In the data rows, the value 128 means zero.
Some points, each followed by its number:
tensor([113., 100., 122., 120., 107., 159., 175., 142., 169., 102., 133., 108., 100., 117.]) 0
tensor([157.,  94., 120., 146., 131.,  77., 106., 109.,  97., 123., 135., 130., 121., 164.]) 1
tensor([175., 109., 157., 179., 109., 164.,  58., 146., 134., 113., 134.,  62., 122., 174.]) 2
tensor([136., 124., 135., 148., 135., 121., 131., 154., 105., 107., 115., 109., 140., 138.]) 3
tensor([119.,  99., 110., 115.,  89., 111., 111., 106., 155., 106., 112., 155., 110., 100.]) 4
tensor([108., 157., 115., 116., 133., 114.,  94., 106., 107., 143., 143., 160., 166., 158.]) 5
tensor([142., 144.,  88., 171.,  95., 114., 127., 126., 116.,  95., 128., 132., 136., 138.]) 6
tensor([141., 134., 128., 123.,  97., 125., 137., 111., 110., 143., 126., 152., 162., 180.]) 7
tensor([148., 148., 147., 123., 171., 134., 131., 140.,  95., 142., 128., 121., 123., 118.]) 8
tensor([124., 158., 149., 128., 155.,  86., 150., 123., 113., 149., 124.,  94., 144., 148.]) 9
tensor([137., 109., 146., 107., 118.,  91., 106., 132., 129., 131., 136., 133., 145., 109.]) 10
tensor([124., 107., 118., 114., 112., 146., 132., 130., 151., 111., 164., 105.,  93., 103.]) 11
New points follow, each followed by the numbers of its two nearest points above, looking only along the 6 directions in which the numbered points spread most, nearest first.
tensor([157., 130., 124., 134., 102., 127., 128., 141., 131., 109., 129., 135., 130.,  89.]) 11 3
tensor([120., 141., 160., 160., 139., 127., 122., 150.,  92., 146., 132., 125., 174., 174.]) 9 3
tensor([ 64., 187., 150., 142., 101., 122., 139., 100., 163., 150., 112., 154., 146., 150.]) 7 5
tensor([134., 104., 119., 138., 107., 115., 143., 155., 121., 108., 121., 137., 107., 143.]) 3 6
tensor([122., 137., 143., 157., 129., 102., 146.,  99., 109., 122., 116.,  92., 152., 117.]) 3 9
tensor([ 85., 147., 119., 122., 126., 155., 148., 106., 159., 120., 108., 122., 163., 138.]) 7 0
tensor([100., 170., 128.,  91., 171., 133., 153., 116., 116., 134., 121., 184., 133., 135.]) 5 8
tensor([130., 117., 124., 105., 138., 145., 117., 124., 144., 156., 115., 178.,  99., 105.]) 10 4
tensor([128., 131., 160., 167., 134., 107., 112., 107., 147., 106., 134., 134., 105., 127.]) 3 10
tensor([100., 146.,  95.,  97., 152.,  86., 129.,  91., 148., 156., 124., 155., 135., 100.]) 10 5
tensor([100., 124., 104., 138., 127., 140., 155., 145., 133., 128., 119., 156., 132.,  98.]) 11 4
tensor([115., 131., 156., 123., 169.,  87., 110., 148., 122., 137., 153., 115., 130., 115.]) 8 10
